(in the rows, 128 means zero)
One hidden turn or mirror swaps the rows below in pairs. Which row is each named row swapped with?
The rows were stretched afterwards, more along some directions than others.
K_979: [109 148 109 127  78 106  96 162 128 157 151 110 141 129 162 130 148 149
  93 152  93]
K_772: [124 128 117  94 103 101 109 140  89 160 130  56 123 114  92 123 120 112
 130 174 120]
K_55: [140  92 111  94 104 101 126 145 106 144 109 110 123 129 108 112 112 119
 100 114 139]
K_572: [127 141 137 119 122 140 111 144  99 163 131  96 113  71  95  88 115 144
 126 112 118]
K_698: [145 107 179 111  92 113 127 134 117 121 120 120 125  68 140  73 119 129
 107 154 109]
K_350: [124 113 132 126 133 136 151 131 133 110 124 166  97  73 137 116 159 121
 112 142  91]
K_689: [101 125 140 132 123 126 135 147 155 151 149 102 136  97 154 109 186 138
 116 153 133]
K_471: [100 118 141 117 116 122 165 136 152 122 132 164 145  77 132 100 155 138
 123 115 111]
K_211: [ 97 107 171 123 102 121 129 140 140 139 114 160 139  84 139  50 143 115
  94 155 133]
K_312: [135  94 118  93 120 156 109 150  90 137 111 118 104 108 138  81 115 126
 108 101 154]
K_628: [141 147 159  95 125 140 118 129 111 136 110 120 135 103 146 116 143 127
  99 143 148]
K_398: [124 120  91  85 122 131 112 150 103 149 110 123 120 131 119  75 101 118
  99  92 142]
K_22: [144 107 121 111 127 136 127 137  99 127 127  97 127 117 144 108 117 134
  98 109  90]
K_298: [ 91 107 126 110 112 119 121 148  82 155 133 123 129 118  82 118 114 118
 142 161 139]
K_926: [150 159 101  83 100 124 128 153 109 153 128  94 152  84  88 144 137 122
 107 132 106]
K_167: [128 104 121 126 124 164  97 170  94 168 127 101 127  83 112 103 152 135
 123 119 133]
K_109: [107 149 107 102 131 159 110 146  81 142 160 134 105 116 140  95 125 154
 116 109 113]
K_390: [ 95 144 123 128 103 112  88 164 135 168 137 136 117  93 158 131 152 137
 123 126  81]
K_501: [127 106 121  82  83 119 108 150 128 144 112 144 133  92 125 114 141 124
  89 135 133]
K_228: [129 111 139 136 153 127 152 135 127 139 137  81 114 114 142  79 154 135
 110 115 138]
K_869: [106 119  86  77 107 143  90 152 107 146 150 122 131 148 140 149 160 129
 115 158 118]
K_891: [130  95 161 118 112  94  92 152  91 152  86  92 118 109 134  85  96 123
  89 116 121]
K_632: [128 121  98 127  95 124  90 159 117 189 118  97 142 137 105 138 137 144
 105 124 111]
K_691: [127 145  91  90 103 140 142 135  95 124 140 148 126 125  88 149 133 135
 134 131 163]
K_205: [107  76 101 140 139 132 125 160 121 156 139  89 115 129 124 118 177 135
 131 131 131]
K_984: [125 115 122 116 113 123 111 153 117 159 145 109 140  90 119 118 134 152
 142 143  79]
K_124: [134 121 149 119 126 152 100 128 112 153 116  90 121  91 125 108 157 132
 120 159 115]
K_307: [ 83 101 138 114  97  75 110 155 156 170 114 150 149 133 130 146 161 132
 116 143 110]
K_379: [ 96  90 108 121 101 151 111 166 115 142 135 171 127 114 150 117 144 152
 129  96 134]
K_49: [116 160 123 129 120 107 141 139 110 152 150  90 149 111  92 123 170 127
 124 136 142]
K_780: [ 99 104 132 115  87 107 102 171 122 160 100 126 124 145 153 133 133 117
 121 155 151]
K_475: [ 99 114 121 121 132  97 138 151 128 135 126 131 128 160 150 119 170 129
 102 122 142]
K_267: [127  84 117 126 123 147  90 168 124 149 107 142  97 109 161  97 179 146
  85 115  98]
K_841: [ 97 145 107 129 107 132 123 158 129 158 161 119 153 104 112 146 145 133
 148 139  83]
K_547: [125 114  99 137 133 160 155 148 110 124 153 101 135 105 129 129 138 150
 141 112 103]
K_447: [150  92 119 118 148 151 137 136 102 131 123  95 128  79 109  92 143 111
 122 151 126]
K_374: [124 131 156 112  91 111 115 129  94 132 114 140 129  78 120  76  95 139
 105  89 127]
K_740: [111 123 159 135 134 163 147 124 132 143 112 139 140 113 137  70 143 130
 119 125 173]
K_566: [ 69  90 175 125 144 145 123 134 135 146 136 115 131 102 151  72 158 114
 143 175 141]
K_764: [124 110 103  87 122 151 143 159 112 152 120 132 141  88  81  86 122 109
 122  99 115]
K_813: [123 147 149 128 153 139 143 124 108 130 138 107 130 120 127 116 169 114
 119 131 135]
K_863: [104 101  85 105 111 117 125 154 136 140 145 157 126 124 157 112 132 139
 121 104  95]
K_529: [153 148 139 106 121 113 137 141  97 122 141  82 121 114 135 112 155 141
  97 146 136]
K_342: [131  81 110 157 157 139 139 132 104 124 125  73 122 120 114 104 147 136
 127 142 138]
K_537: [119 135 137 100 114 169 141 131 110 114 131 172 142  73 117  95 116 119
 132 122 122]
K_769: [141 120 103  70 113 154 141 134 108 113 136 184 139 103 116 114 142 137
 126 132 124]
K_184: [104 116 183 117 139 133 119 124 133 117 115 153 157  80 170  74 125 129
 107 124 141]
K_331: [106 171 103  83  78  87 119 163 126 165 127 131 120 122 125 162 106  99
 122 150 103]
K_140: [ 81 106 145 119 140 102 165 144 147 154 131 111 152 137 123  90 147  97
 131 140 129]
K_734: [ 84 119 165 118  89  77 106 142 116 160 110 134 137 129 132 120  89 111
 130 115 115]
K_382: [117 138 111  96  84  92 131 158 148 139 161 145 135 130 150 124 172 141
 106 141  93]
K_449: [ 98 114 109 109 111  89 101 155 139 155 133 129 176 131 121 163 162 124
 112 152 114]
K_854: [108  92 150  94  78  63 114 158 124 145 111 150 120 110 129  86 115 137
  94 114 105]
K_60: [107 126 116  92 139 143 152 121 121 111 150 145 108 114 139  78 172 132
 116 132 132]
K_982: [108 147 146 128 134 121 120 145 126 149 114 123 142 123 132  93 146 107
 115 118 123]
K_207: [ 85 139 118  87  99 121 126 137 143 154 130 153 142 152 129 140 166 116
 136 160 151]
K_534: [122 118 126 100 100 135 121 138 108 119 108 180 123  92 121 141 147 107
 124 155 144]
K_906: [115 108 140 140 100 105 108 140 110 126 101 136 140 127 137 130 112 125
 120 122 107]

K_390 is swapped with K_534
K_331 is swapped with K_350
K_891 is swapped with K_475
K_982 is swapped with K_906
K_501 is swapped with K_689
K_167 is swapped with K_379

